In the data rows, the value 128 means zero.
Some points, each followed by its number:
[117 131 151 158 115 121 109 145 146 177 125 149 141 122 142 141 118 110 150  64 143  91 138 149 125 115 101 119 147 122 107 139 161 109 142 128 123  82  92 134 137 176 137 154 156 162 116 106 132 108 182 124 166 132 124 115 157 136 122 117  98 149  99 145 110 140  81 188 128 149  48 164 164 118 130 128 107 150 122 148 101 160  95 107 135 118 165 118 165 152 164 155 149 124 183 128 155 164 121 148 115 126 153 147  90  91  96 134 173 142  91 105 142 122 169 124 128 138 163 113 139  81 121  89 155  98 163 135] 0
[144  92  99 113 100 151 154 106 146 148 127 166 122 166 137 137 122 142 144 130 118 121 121 119 146 139 155 161 140 163 174 172 173 174 146 155 126  98 161 127 150 186 158 181 155 138 118 131 122 126 189 148 162 148 151 141 128 167 152 152 152 146  94 152 144 143 114 132 153 159 137 149 152 146 147 131 114 163 112 174 122 158 141 123 124 119 165 145 162 131 160 134 124 158 174 140 185 136 126 173 140 127 166 161 142 125 119 132 116 164 120 126 175 157 160 155 129 164 132 166 140 150 129 105 165 129 196 152] 1
[120  98  98 117  98 117 117  85 105 105 129 106 105 107 116 124 103  92 135  72 112  98 125  97  95 113 142  93 124 120 124 104 153 112 113 135 121  84  69  94 122 150 106 137 104 151 100 116  94 108 137 110 150 102  93 105 124 118 108 112  98 130  96 111 105 107  71 106 145 146  71 131 139 112 127 130 118 153 102 154  88 116  98 130 123  98 131  95 160 133 101  71 104 108 139  69 129 108 101 114 114  94 136 149  88  83  98 118  76 149 115  89 132 130 180 115 118 122  90  84 108  90 123  93 139 100 141 113] 2
[174 100 140 120 105 155 146 126 189 119 144 141 121 153 134 128 141 102 148  93 110 111 101 136 111 132 140 133 148 145 123 163 174 162 130 174 164 104 103 128 154 158 140 151 134 178 130 118 126 115 216 118 136 144 112 102 119 120 127 136 140 161 103 132 102 116 123 123 183 157 117 122 150 112 137 110 135 195 162 157 104 129 130 146 140 150 130 115 142 135 148 152 152 135 155 140 171 111 129 167 209 113 146 140 148 120 149 117 126 141 138 114 162 134 174 157 105 164 125 126 169 146 182 144 188 151 154 141] 3
[130 105 139 125  98 147 135  85 147 137 123  97 116 130 121 137 117 102 160  79  88 111 107 101  89 131  91 106 139 120 128 106 145 110 114 130 126 113  72 143 143 128 102 127  93 181 116 135 132 125 180 119 153  84 108  72 119 127 141 114 112 124  82  71  61 147  84 137 159 136  57 118 133 133 159 113 130 141 117 155 106 145  84 132 131 131 144  97 151 122 121 113 146 107 132 107 136 128 101 112 103 151 145 128 101  82  78 103  75 158  80 146 120 114 186 105 135 105 123 110 116  88 100 123 135 102 132 119] 4
[165 104 161 112 110 151 118 139 162 127 152 156 131 133 159 112 138 165 160  81 124 108 121 105 138 126 137 111 140 144 130 126 179 134 144 154 182 123  97 136 202 177 126 143 146 186 125 136 117 118 177 142 142 124 116 140 139 138 117 142 115 147 123 121 128 124  99 117 183 153 116 151 166 114 140 123 126 176 177 144  94 155 107 187 143 159 168 141 136 146 144 137 155 148 133  99 129 133 146 161 199 134 130 170 120  95 152 118 114 136 145 125 150 124 179 117 139 135 119 116 157 121 186 146 184 142 166 128] 5
[145  68 122  99 105 101 138  65 136 175 142 130 115 118 135 120 130 105 123  90 108  97 121 106  85 127 121 134 102 117 163 108 141 124 149 158 135  80 112 135 103 157 147 169 119 160  76 153 110 104 133 102 141 100 112 105 137 140 105 112 136 108 124 113 114 119  62 132 163 155  72 135 127 108 156 137 107 165 102 167  90 129  74 134 110 110 159 125 138 144 141  74 138 117 149  74 155 132 132 112 108  80 147 131 106  78  96 124  96 139 118 140 132 152 146 108 120 169 108 111 117  94 138 103 133  78 169 127] 6
[113 131 170 141 133 145 147 114 197 122 161 137  91 149 140 137 113 129 119 126 107 132  98 127  91 131 129  97 147 109 133 160 163 136 143 134 156 127 110 169 112 118 118 157 184 156  82 117 150 141 136  90 121  87 140 125  81 123 103 115 101 122 106 112 101 128 141 172  97 110 117 188 100  94 115 116 152 117 149 121 120  78  91 101 119 145 140 136 179 129 138  86 137 114 157 104 123 136 109 160 120 130  93 157  96 107 158 145 147 131  99 152 116  97 185 123 156 117 182 131 190  87 116 135 176 121 150 162] 7
[145 137  88 102 139 101 140 111  99  92 164  87 146  98 103 139 165 125 124 112 107 121 133 140 154 100 173 138 113 130  84 137 148 160 150 153 133 142  89  96 135 142 145 162  82 129 134 160 137 138 131 118 147 131 137  83 110 148 170 149  99 106 148 103 161  92 117 150 155 139 152 148 127 133 152 123 124 137 109 197  99 117 128 142  87 119 123 129 202 124 170  97 110 124 157 137 165 117 132 161 141 103 190 155 137 147 119 144 164 176  98 141 175 103 119 147 177 145 147  93 137  97 135 132 109 146 179 115] 8
[153  86 150 107 108 113 126  86 148 148 164 130 113 124 120 129 121  98 123  80  98  99 108 124 107 146 111 138 144 143 143 130 149 130 153 139 185 120 109 127 133 155 128 140 145 157 113 147 129  98 197 104 151 123 128 117 141 109 131 156 118 119 117 111 126 128  69 114 185 182  70 167 141 139 189 140 137 184 127 180  61 150  86 129 155 120 156 171 151 119 145 127 119 119 143 101 139 118 154 113 143 108 132 140  93  85 153 107 108 158 105 168 144 123 156 157 132 111 119 110 162 102 158 139 160  95 133 140] 9
[121 106  95 140 127 124 133 104 147 116 123 146 117 114 156 119 130 124 143  81 126 133 141 132  95 150 132 154 170 150 161 151 150 172 174 160 128  91 151 167 144 161 174 161 161 151 106 125 115 149 187 161 118 117 170 140 152 165 115 134 133 146 149 141 113 148 116 180 169 177  70 122 157 145 140 137 108 183 118 139 114 145 148 108 105 124 133 145 166 143 132 132 114 109 153 139 144 136 114 119 151 167 143 142 129 137  91 155 159 157  88 143 182 139 174 126 151 177 162 143 102 128 132 133 170 131 194 118] 10
[121 106  99 101  77 105 125 118 127 125 132 134 126 156 120 138 124 114 127  81 104 131  96 104 134 120 103 112 177 156 171 145 156 140 128 156 125 123 111 149 126 159 126 132 121 192  89 141  92 134 160 165 159 167 100 105 123 163 158 130 141 138  95 104 131 178  91 156 133 151  85 134 162 128 157 156 121 155 119 157 103 135 114 116 151 120 137 164 128 148  92  75 124  88 116  94 151 138 143 124 110 155 139 173  95 118 135 136 115 166 202 144 161 141 189 116 116 138 116 103 137  81 177 132 131 117 170 146] 11
[121 110  96 134 124 115 114 111 158 132 121 147 103 134 149 134 128 143 131 110 128 133 143 165 113 156 142 133 168 121 144 164 161 184 145 150 118  93 153 151 152 157 180 161 166 146 114 113 114 157 157 163 130 110 183 135 156 147 123 125 116 151 148 172 130 142  91 168 124 179  51 124 167 158 159 140 106 152 116 156 120 138 130 123 148 106 152 141 164 143 159 135 139 124 178 117 166 156 116 115 123 137 131 145  92 158  82 139 158 163 120 125 154 141 187 164 156 162 177 153 125 128 139 129 156 126 186 119] 12
[134 110  98 139 110 136 147 110 155 116 107 131 105 117 121 143 101 137 147  90  86  99 112 145 118 135 128 120 144 135 134 114 198 149 174 148 116 108 158 122 112 172 168 154 171 157 131 139 121 128 164 131 158 112 166 152 108 138 125 146 140 116 105 107 117 129 103 165 152 174  61 112 153 117 129 138 118 170 109 156 117 143  96 110 113  99 168 107 185 149 129 115 142 137 144  87 181 157 110 117  95 123 150 157 120 137 112 100 115 178 103 118 144 164 185 118 139 164 154 122 101  80 135 104 152  92 184 142] 13
[120  93  93 119 107 144 128  80 154 120 100 102 107 120 127 141 125 117 134 103 106 129 137 172 102 127 145 116 161 114 145 144 149 145 171 141 133 119 125 114 120 159 152 167 169 180  97 113  83 148 156 147 153 104 161 131 131 144 141 132 105 128 133 119 141 148  81 155 133 175  38 132 148 127 168 115 106 153 127 145 116 159  93 144  91 111 161 141 190 113 136 120 129 119 162 112 139 134  96  99  96 138 144 143  85 144 129 146 162 177 115 144 146 148 180 141 145 134 158 113 117  97 145  95 164 104 191 116] 14
[134  95 113 118  79 135 148  78 108 104 145 134 115 132 128 111 133  83 127  39 114 128 115  97 112 130  98 132  97 100 120 120 128 122 133 158 113 117  86 146 158 162 144 165 136 168  94 123 105 110 139 101 133  93 113  95 150 126 105 140  83 136 123 130  88 139  70 109 143 174  63 146 160 123 143 117 106 183 103 166  84 109  95 144 146 112 163 127 141 156 131  90 135  91 155 114 134 126 133 104 104 108 123 142  97  79 102 109 110 164 117 130 135 133 159 106 135 153 127 129 132  89 123  97 127  86 153  98] 15
[125  78 121 139  87 110  85 116 145 104 141  96 124 121 137 117 105  93 137  65 140  87 102 151 102 133 101 116 173 125 117 142 167 113 126 166 127  87  71 144 108 174 147 131 115 184  91 116 131 137 201 103 130 105 101 109 119 148 133 118 100 151 141 107 118 155  85 150 159 158  69 153 159 107 154 145 130 171 108 149  99 147  95 117 111 152 146 122 170 117 112 132 129 106 147 105 148 152 116 110 123 145 145 161 113 113 127 111 151 175 117 153 149 125 154 129 151 186 122 102 126 122 155 128 150 100 167 129] 16
[140 151  89 142 138 123 144  93 157 121 131 131 101 104 127 113 115 117 146  57  84 116 129 113 100 144  89 107 152 127 122 156 169 163 150 160 109 106  95 170 134 160 157 163 137 156  87 118 107 124 180 122 137 121 119 125 124 146  79 115  94 147 110 132 109 130 124 154 165 151  71 150 172 121 125 110 113 178 121 157 113 121  79  98 125  94 135 102 144 161 145 150 112 115 151  89 114 163 122 117 129 116 141 165 110 109  83 107 129 158  84  90 144 139 190 132 113 188 137 116 107 102 146 128 126 122 167 145] 17
[127  99 121 105  94 135 110  87 119 111 102  84 104 140 128 135 102 102 135  67 105 112 104 144 102 112 104  89 158 118 120 121 131  97 118 122 116 106  73  94 146 160 111 114 120 174  96 107  99 138 134 100 133  99  94 116  90 107 115 128  78 128  77 101 103 154  34 100 137 131  81 126 140 143 148 133 106 142  99 159 105 170  65 147 110 123 149 143 139 135 117 111 141 110 121  79 115 146 106 101  99 149 115 147  94  97 129 104 102 158 106 124 114 123 167 129 111 113 103  96 126  87 116 110 148 104 147 125] 18
[120  78 103 119 103 105 109  65 128 119 120 113  98 143 126 131 123  92 125  69 111  91  96  98  90  96 101 113 144 141 130 135 142 110 116 114 114 113  76 108 123 141  97 113 143 134 101 116 124 105 166  93 130 128  84  95  99 111 115 118 106 155  80  99 105 134  66 102 119 151  83 123 128 111 129 101 104 157 111 162  80 145 110 104 133 112 148 112 137 103 101  79 137 125 135 105 149 131 111 146 126 110 138 135  80  76  88 102  98 169 104 126 134 137 164  97 125 114 119  93 116  87 101  89 146  84 165 124] 19
[119  76  82 106 115 108 122  73 155 137 137 122 107 127 135 117 116 114 132  70 104  81  99 129 121 119  94 113 117 111 118  90 124 145 123 155 158  88 108 114 150 165 126 116 102 156 107 114 118 112 121 120 154 109  85 128 119 130  98 117 117 119  85 102 105 127  62 101 161 172  66 153 142 115 153 117 110 163 100 141  84 146 104 134 125 138 163 110 145 124 118  94 120 103 146  98 143 133 131 102  98 119 125 149  93  73 108 105  69 157 110 123 129 112 182  96 131 117 101  99 126  86 125 123 121  78 166 112] 20
[108  72  71 121 123  97  95  78 137 124 107 116  91 118 126 110  93 127 121  70 129 112 114 103 102 128 123 106 148 109 110 150 145 133 160 135 119 102 104 140 109 154 140 135 152 175 111 114  83 147 159 122 147  88 131 119 118 118 124 120  92 147 100 118  99 152  79 144 145 165  29 133 151 130 147 117 108 153  88 136  77 135 120 106 135 105 139 133 131 136 112 113 124 113 144  77 149 154 110 116 101 128 129 143  72  98  99 122 148 146 110 136 122 131 206 130 117 134 148 113 137  79 121 113 155  96 161 130] 21
[134  66 130 106 115 104 104 130 127 110 148 135 122 123 142 151 115 117 139  94  87 106 107 116 137 121 149 111 120 169 182 167 156 127 138 160 145 131  91 128 151 167 140 149 148 171 100 129 139 113 166 150 136 126 145 110 133 198 147 140 115 117 106 100 106 153  84 150 133 117  92 134 139 162 144 162 129 140  99 144  93 108 124 121 134  97 154 156 125 145 142  93 145 110 123 113 180 122 122 116 108 151 160 155  88  99 109 127 108 160 188 116 172 155 185  86 133 114 114  98 167 109 175 120 113  97 184 165] 22
[177 124 132 117 112 140 110 130 153 125 152 103 132 130 125 125 139 115 139  76 118 123 125 103 132 127 148 141 141 133 126 134 149 141 164 167 137 125 110 161 154 148 117 127 128 195 107 143 112  96 170 116 126 145  98 132 125 118 118 150 107 148 125 105 121 135  71 130 138 151 100 137 140  99 134 164 107 175 158 160 115 171 156 177 128 180 142 121 147 141 137  99 182 128 156 105 128 150 140 150 172 125 124 173 142  69 126  90 108 158 197 112 123 145 159 117 121 124 135 113 137  93 182 118 178 135 210 105] 23
[176 104 148 133  97 124 127 116 166 108 137 164 123 150 133 130 123 141 154  82 111 116 105 106 105 123 133 122 149 137 113 151 175 163 139 183 184 118  71 158 175 145 135 158 131 168 136 121 127 129 179 134 124 113  97 110 115 113 112 135 123 169 101 116 124 132 129 127 176 157 111 145 164 126 135 120 133 195 175 147 112 165 116 182 155 152 162 122 138 144 147 160 168 130 137 111 147 139 142 160 204 134 126 158 133  99 129  97 114 143 130 116 149 122 167 139 117 159 119 110 136 120 174 142 183 144 156 146] 24
[ 95  68 127  97  93 104 121  92 129 104 103 102 103 148 124 129 108 117 149  60 119 104  89  94  88 106 106 112 140 138 122 111 174 104 117 145 105 109  83 106 121 118 105 125 119 190 110 118 112 125 151 128 156 105  99  86 107 130 127 125  87 146 108  81 108 136  92 110 117 143  68 126 125 147 140 124 136 134  98 146  85 142  82 148 126 125 130 137 128 132 113  91 127  97 116  97 117 133 107 111  89 168 114 164 107  96 108  89  87 162 129 119 133 134 178  97 137 109 110 103 118  56 113 106 140  95 137 134] 25
[123  70 124 111  91 144 129  96 151 118 122  79 124 131 149 118 126 145 144  97 120 101 125 159 128 131 139 114 177 101 135 143 166 130 154 150 110  93 107 118 155 156 131 133 140 204 114 112 106 164 168 145 144 111 123 126 109 109 127 125 101 138 122 120 117 155  31 148 134 181  74 140 152 134 173 132 109 166 116 156  94 152 117 139 134 124 172 153 174 129 127 120 132  93 145 111 153 135 129 127 115 168 132 153  85  97 133 133 159 151 121 173 161 143 154 155 136 134 122  87 123 118 149 145 181 118 175 116] 26
[137  82  95 115 115 111 157  94 137 172 132 152 114 123 120 133 143  98 140  71 134 145 108  92  93 123 105 171 141 127 150 130 154 159 144 161 151 109  72 145 122 163 162 189  95 141  99 137 134 117 128 122 154 139 106 125 138 154 119 121 161 162 138 137 129 136  94 119 168 152  95 137 134 131 164 145 115 196 122 162  93 141  96 150 108 123 144 154 127 156 159 106 159  92 144 114 132 120 139 151 147 132 148 152 117  95 119  97 110 181 159 162 120 161 175 149 112 193 119 112 117 128 136 118 124  99 196 118] 27
[116  83  96 106 102 113 117  98 153 131 139 109 104 122  99 119 103  85 125  68 118 101 134 100  75 118 110 101 128 148 129 175 127 125  98 154 135 105  92 132 128 136 104 120 102 130 120 102 114  92 127  83 148 127  92  86  93 126 100 146 102 125 109  86 108 126  53  89 155 155  63 126 150 116 144 123 135 179 103 153  98 128 100 137 127 141 137 112 130 129 108  92 127 117 137  96 137 127 130 120  98  93 119 142  71 104 111 116  94 150 120  96 135 112 171 103 130  93  97 107 102  65 133 120 139  81 149 130] 28
[119 146 112 152 130 150 145 116 155 146 129 129 108 116 109 125  90 115 128  66  96 124 140  98 108 127 107 128 161  97  89 152 157 109 142 145 124 119  93 166 142 178 144 159 158 166 100 101 126 118 160 113 159 141 170 123 115 155  89 114 106 116 119 116  78 137 115 165 125 163  67 148 165 139 138 104 119 156 108 176 133 141 112 130 128 114 162 111 146 170 133 150 143 100 184 131 154 140 113 156  89 128 148 144  96 135  91 119 145 147  97 114 119 132 227 110 139 150 171 134 128  80 127 108 156 103 147 130] 29
[111 112  98 125 100  93 125  79 129 115  97 131 123 113 142 116 122 108 142  76 131  88 122 123 105 151  83 110 149 112 115 140 164 145 131 149 126  87  91 160 124 166 128 149 161 153  69 110 105 125 165 134 123  91 121 122 134 123 117 131  79 154 101 138 100 140  53 153 129 176  54 135 149 133 135 122  89 173 126 147  95 143  92 114 129 127 139 136 148 127 141 126 131  90 176 124 153 160  95 123 111 136 141 167  68 122  84 145 151 144  97 137 140 131 173 140 131 146 149 128 129  94 116 107 124 115 187 129] 30
[139 130  98 129 123 126 123 112 150 133 141 139  91 154 123 131 154 137 129  94 119 103 123 108 134 122 169 169 125 129 158 151 138 167 117 137 133  88 141 135 141 170 116 171 125 129 100 112 117 119 164 155 175 150 115 102 100 125 129 146 102 155  94 114 114 155  62 120 117 146  99 161 138 119 147 131  92 158  96 197 114 180 151  96 120 133 175 130 148 149 140  85 123 157 184 115 167 119 122 135 110  99 161 175 129 110 105 133  83 179 136 133 161 126 170 136 127 113 114 149 132 105 111  91 183  99 189 132] 31
[107 106  92 155 129 126 112 105 119 133 158  88 122 141 115 127 137 104 142  97 132  87 103 111 123 130 128 122 114 127 151 143 168 142 147 129 127 114  71 114 156 155 113 132  81 156  89 138 130 110 172 124 162 119 135 120 134 201 146 167 127 146 121  72 134 117  63 170 166 153  99 137 163 131 149 125 108 148 114 151  96 120  89 108 115 138 129 155 141 134 122  91 148 104 134  62 145 154 133 132  91 132 132 141 102  87  75  92 121 179 147 154 169 141 186 120 131 119 101  98 110  97 116 118 148 134 170 104] 32
[121 103  93 114  83 133 138  69 111 118 145 102 137 125 107 128 114  75 121  64 134  98 102  96 110 115 135 117 129 125 155 114 146 155 116 132 119 115  98 131 164 161  99 115  95 160 107 129 105 113 121 110 163 130  99 129 122 160 137 114 111 134 115  92  82 115  42 130 136 163  78 134 136 112 123 111  87 145 105 140  63  92 102 105 124 121 151 136 135 141 128  83 116 111 129  78 136 124 124 133 101 116 135 155  95  96  81 117  93 143 158 117 166 100 152 138 129  90 119 108 128  72 121 111 141 108 186 132] 33
[127 132 148 145 144 131 119 134 134 145 100 122 152 123 123 150 122 130 138 100 145 143 128 134 127 111 145 105 147 122 153 146 200 154 139 165 161 123 125 113 149 145 117 154  92 167 141 128 141 136 165 127 173 121  98 106 114 166 143 104 100 158 103 122 126 106  71 132 161 167  44 152 150 140 152 158 144 137 118 164 124 139 141 142 129 112 139  96 178 139 127 126 127 128 158 127 184 131 140 143  87 124 152 170 117 128 128 131 103 176 146 101 176 151 173 102 159 148 126  81 101  87 129 141 205 121 178 149] 34
New points follow, each followed by the numbers of its three nearest points above, looking only along the 3 directions in which the numbered points spread most, nearest first.
[130 125 120 144 124 103 134 134 156 131 136 171 104 155 172 132 121 139 118 106 133 140 156 140 115 152 129 126 165 149 172 178 176 175 174 145 144  95 144 142 118 156 167 172 174 162 106 146 123 137 156 151 139 102 160 145 160 151 105 131 143 159 130 170 122 148 118 167 167 176  92 137 168 153 133 162 115 162 106 143 122 137 127 105 110 106 150 125 147 185 145 152 158 125 178 129 151 142 128 127 140 141 141 139 118 141  81 135 142 151 112 142 165 173 171 147 143 174 165 159 122 137 169 134 131 136 196 133] 10 12 1
[162 153 126 139 113 122 133 102 136 100 153 149  95 133 114 142  99 136 141 114 113 113 145 117 128 109 162 119 120  93 170 135 159 146 112 129 136  97 117 120 168 175  86 146  69 143  95 125  98 123 150 118 159 127 145 148  98 154 140 140 123 169 142 107 138 138  87  80 114 133 102 165 170 101 153 123 117 151 172 133 113 136 133 129 137  94 168 179 167 168 113 126 137 147 119  90 144 129 146 125 167 108 145 208  66  95 141 123 101 191 123 168 143 122 142 107 154 102 124  99 164 133 129 148 135 111 176 146] 27 11 34
[113  89 142 128  97 122 153 107 131 137 139 144 109 167 113 119  96  74 131 102  90 109 113 109 126 115 123  82 123 162 152 149 177 133 131 162 108 105  62 110 124 125 110 161 124 148 123 127 119 122 196 123 129  92 154  96 135 146 161 131 114 130 103 141  87 172  68 159 123 168  98 118 151 130 115 113  83 148  95 134  56 113  93 132 110 129 143 122 145 115 126  74 149 102 135 123 156 131 141 109  88 154 161 169  98 114 103  98 124 170 141  94 147 144 148  84 139 141 101 127 125 108 138 118 132  99 164 115] 6 32 15
[121 119 128 152 105 154 137 105 171 142 113 126 122 159 107 117 113 156 167  93 128 137 149 131 134 121 143 125 151 114 141 140 153 124 131 145 115 103 128 128 176 174 117 141 105 221  94 125 125 150 145 163 167 120  96  97 114  97 122 137  93 133 100  96 134 171  86 120 139 157  81 162 127 147 151 129 130 157 129 151  71 156 113 167 179 126 173 143 170 145  93 103 134  98 130  68 125 142 100 121 106 182 128 137 117 114 103 133 123 137 151 151 109 124 170  97 121 115  96 111 111  80 126 119 146  99 176 125] 16 9 26
[116 105 111 111 127  94 115  91 134 149 134  92 117 101 134 130 144  93 142  70 101  92 131  90  95 131 103 131 129 150 134 112 141 116 145 128 143 106  71 110 131 158  92 126 146 153 102 105 113 117 151 106 150 113 113 115  81 118 120 141 128 173 104  96  93 135  71 123 142 134  62 182 147 116 121 121 114 135 110 171  74 163 119 120 116 114 167 108 138 114 128  81 130 127 147  94 145 144 123 144  95 129 142 136  99 109 105 103 126 143  95 150 140 125 215  97 131 121 145 105 110  82 127 118 119  78 181 158] 15 20 6
[129 165  87 122 166 132 150 142 160 143 136 161 102 133 128 123 131 117 129  70 121 128 143 108 133 117 145 138 152 131 117 157 182 147 156 130 138 122 124 133 137 148 160 149 129 171 123 141 105 128 160 160 151 148 113 112 134 144 116 136 135 135 148 118 164 137 129 171 143 146  92 195 186 153 173 152 143 157 126 152 107 185 155 135 148 107 145 133 129 184 127 141 144 135 158  98 143 131 110 132 121 122 167 194  80 106  82  92 131 178 159 126 125 136 192  85 140 147 133 103 107 119 110 139 154 111 180 158] 34 26 27
[140  96  97 135  88 100 117 112 142 106 116 102 107 123 113 131 112  73 122  67  90  94 120 127  57 103  79 105 152 108 111 139 147 103 136 151 109  94  82 138 128 159 131 136 112 156  93 126 107  99 181 108 133 105  94 102 115 131 107 123  91 133 106 112  79 144  60 124 130 155  49 116 148  99 131 144  90 164 107 151  93 130  90 110 121 120 145 112 142 123 120 134 108 118 158  97 148 158 118 127 117 132 148 154  99  95  96 103 147 161 105 135 126 137 170 111 131 150 114 106 104 102 131 110 119 111 163 135] 15 4 21
[141 177 123 141 125 188 187 117 168 160 148 118 134 122 115 137 153 127 143  86 114 123 129 103 136 132 113 142 103 104 147 141 164 136 133 164 129 142 117 162 185 168 136 187 130 150  99 119 109 140 150  97 151 120 138 108 102 157  91 133 130 123 116 138  89 127 111 134 127 178  88 166 171 155 144 116 128 179 124 166 144 131 102 148 157 119 183  91 134 186 144 135 130 108 169 118 149 141 124 124  93 123 125 152 110 116  86  98 141 133 149 107 145 135 208 119 141 124 157 162 111  91 136 102 149 105 156 127] 26 16 17
[129 154 100 107 132 131 131 121 125 124 132 121 102 107 108 134 101 128 132  92 102 111 127  94 136 107 151 126 147 130 129 104 170 116 111 149 104 113 101 124 128 188 135 163 111 165 107 122 113  99 145 148 166 134  70 102 103 121 114 123 106 128 114 123 137 122  87 133 126 132  53 174 170 129 161 120  98 145 134 168  91 152 132 123 132  89 157 126 167 163 128 113 136 120 140 115 155 126 105 143 115  88 171 177  78  67  76  75 111 176 129 109 135 114 160  78 123 129 115  89 118  98 125 102 160  89 160 130] 6 32 15
[144  72 101 135 121 127 114  62 116 143 146 163 108 119 121 154 109 133 141 119 113  99 135  98 135 120 145 119 115 130 201 141 137 118 136 128 124 101 104 104 146 159 145 148 117 146  88 122  97 107 155 115 151 114 167 143 126 180 168 142 128 132 129 107 111 122  95 153 123 123  87 152 184 138 134 134 100 135 140 141 104 135 125 109  97 107 170 187 182 131 120  99 129 153 141 111 160 157 132 121 138 143 144 166 110 120 117 138  97 204 121 142 177 139 159  68 147 124 116 126 146  92 143 149 138 115 207 141] 31 22 34
[154 101 133 109 121 140 113  98 126 140 132 171 113 133 147 141 130 129 125 119 122 108 122 101 140 137 158 137 139 154 199 150 155 130 148 140 147 129 142 132 159 178 163 171 159 153 105 135 137 106 141 155 144 135 169 138 156 181 149 136 155 137 121 131 138 148  85 149 129 136 127 147 141 139 139 174 110 148 145 159  90 136 148 134 111  93 175 181 161 138 120 110 139 158 152 126 183 154 162 133 111 122 157 172 111 137 131 144  92 198 150 144 182 154 166  98 132 107 134 133 147 125 181 123 157  96 198 157] 8 1 31
[140  77 133 135 117 113 120  68 123 119 158 143 122 129 154 154 140 114 133  97  93  99 119 116 103 128 149  93 149 158 174 111 133 134 116 145 136 121 100  99 134 182 138 140 143 195  98 135 123  97 158 112 152 143 174 113 118 131 170 139  75 116 111  91 106 147 104 132 162 145  89 140 168 154 143 110 132 175 130 165  88 128 125 130 115 137 160 140 164 104 143 108 188 134 151 123 146 131 136 130 182 138 140 157  93 124 150 120 108 194 153 107 164 126 146 111 152 138 163 132 146 112 186 157 143 156 167 128] 27 34 9
[114 138 112 137 173 132 165 127 156 150 130 148 105 128 112 171 128 137 128  84 154 118 120 143  98 125 175 124 105 169 154 118 142 158 147 148 157 144 174 169 100 144 154 104 119 151 112 108 147 116 102 151 144 126 124 126 109 103  86 150 130  71  74 111 122 128 144 128 113 168 124 183 126 152 132  99 115 137  72 161 152 107  82 130 123 154 149 154 129 147 143 101 109 120 150 184 119  96 141 105 118 110 135 148 116 148  69 134  99  73 114 138 131 131 177 146 129 126 114 162 174 152 161 166 121 157 179 160] 34 26 27
[122  92  87 134 139 108 117  73 161 131 136 106 110 129 129 146 115 126 100  86 118 160 118  93  91 134 133 102 131 145 159 169 163 149 137 150 123 105 101 113 139 163 127 156 140 124 130 129 136 138 176 132 162  98 115 116 133 103 108 127 108 162 118 101  86 137  50 105 138 135  64 121 133 121 151 123 115 160 103 171  92 109 156 135 112 110 160  98 150 135 106  74 164 114 159  74 176 131 121 127  85 110 148 142  96 135 116 101  92 159 134 112 171 114 158 116 131  89 151 121 125  89 106 103 163  96 159 145] 6 32 15
[142  74 114 109  82 143 142  92 124 133 130 110 133 126 127 141 150 123 123 125 112 134 101 153 113 112 121 115 126 106 134 125 162 119 101 154  81 101  91 111 141 173 146  69 169 161 114 152 122 115 116 109 139 126 113 109 110 117 188 126  69 148 127 176 108 164 140 127 140 116  91 162 121  78 133 151 127 110 122 155  84 137 128  87  85 122 150 121 134 115 141 117 129  94 134 133 127 140 129 154 163 126  97 139 137  85 144 147  65 131 139  91  45  92 128 171 142 139 106 104 112  97 152 132 139 190 152 140] 9 16 27
[158 116 108 160 154 117 132  99 145 152 141 120 128 108 149 152 150 167 153 122 106 166 140  91 138 133 153 135 149 151 144 162 136 148 134 161 131 131 123 110 157 170 145 154 167 151 127 123 136 136 179 138 179 109 161 129 131 111 144 153 129 173 138 103 132 130  96 149 152 151  87 141 139 151 189 117 139 170 135 148 102 153 142 152 136 124 166 170 172 154 150  93 194 125 141  96 183 162 134 140 160 134 166 155  92 171 127 120 110 171 171 142 151 109 191 113 147 130 160 135 130 116 147  98 122 136 147 167] 34 27 1
[123 137 131 125 117 151 164 106 149 129 127  92 137 124 103 153 101  68 163  70 116 117 103  94 102 136 104  96 120 175 144 124 150 115 119 150 152 104  82 117 128 126  97 146 126 178  92 122 154 129 200 139 135 111 125 114 107 133 149 124 143 133 101  82  92 126  97 156 141 144  70 139 134 152 146 119 124 173 120 136  93 144  83 145 146 106 156  97 125 135 127 101 188 115 169 109 157 151 110 118  89 123 151 143 135  86  96 101 105 161 127 157 151 132 175  96 127 110 116 154 117  69 132 108 157 128 157 129] 15 16 9
[123 111 117 118 111 157 146  77 120 118 171  94 130 103 106 128 134 109 139  92 117 120 128 135 134 116 153 124 149 146 127 137 151 122 122 144 114 131  72 110 169 164 111 170 147 182 121 130  92 140 167 132 168 134 114  89 123 136 139 158  93 124  96 116 104 125  72  98 163 162  84 153 138 155 166 144 129 195 114 200  77 121 118 144 131 144 182 129 143 154 133 107 130 109 141  88 169 112 131 112 123 122 144 128  87  73 108 112 108 152 136 121 169 105 157 161 134 116  98 114 136 108 109 145 163  95 162 118] 11 32 22
[146 126  99 164 111 126 155 106 108 122 150 119 103 123 130 139 128 124 139  96 101 121 127  96 130 111 173 137 109  98 159 119 165 136 120 127 132 109  89  83 139 176  91 167  95 135 114 128 116 145 142 115 154 107 113 121 118 121 125 137 111 132 124 123 115 116  67 117 126 147  78 153 154 120 157 118 105 184 155 150  72 104  98 122 104  90 150  96 170 178 108 101 137 117 143  97 147 111  88 130 146  98 149 173  72  92  85 117  87 173  98 144 125 143 175 122 139 143 104  84 125  97 124 112 139  75 170 115] 6 32 11
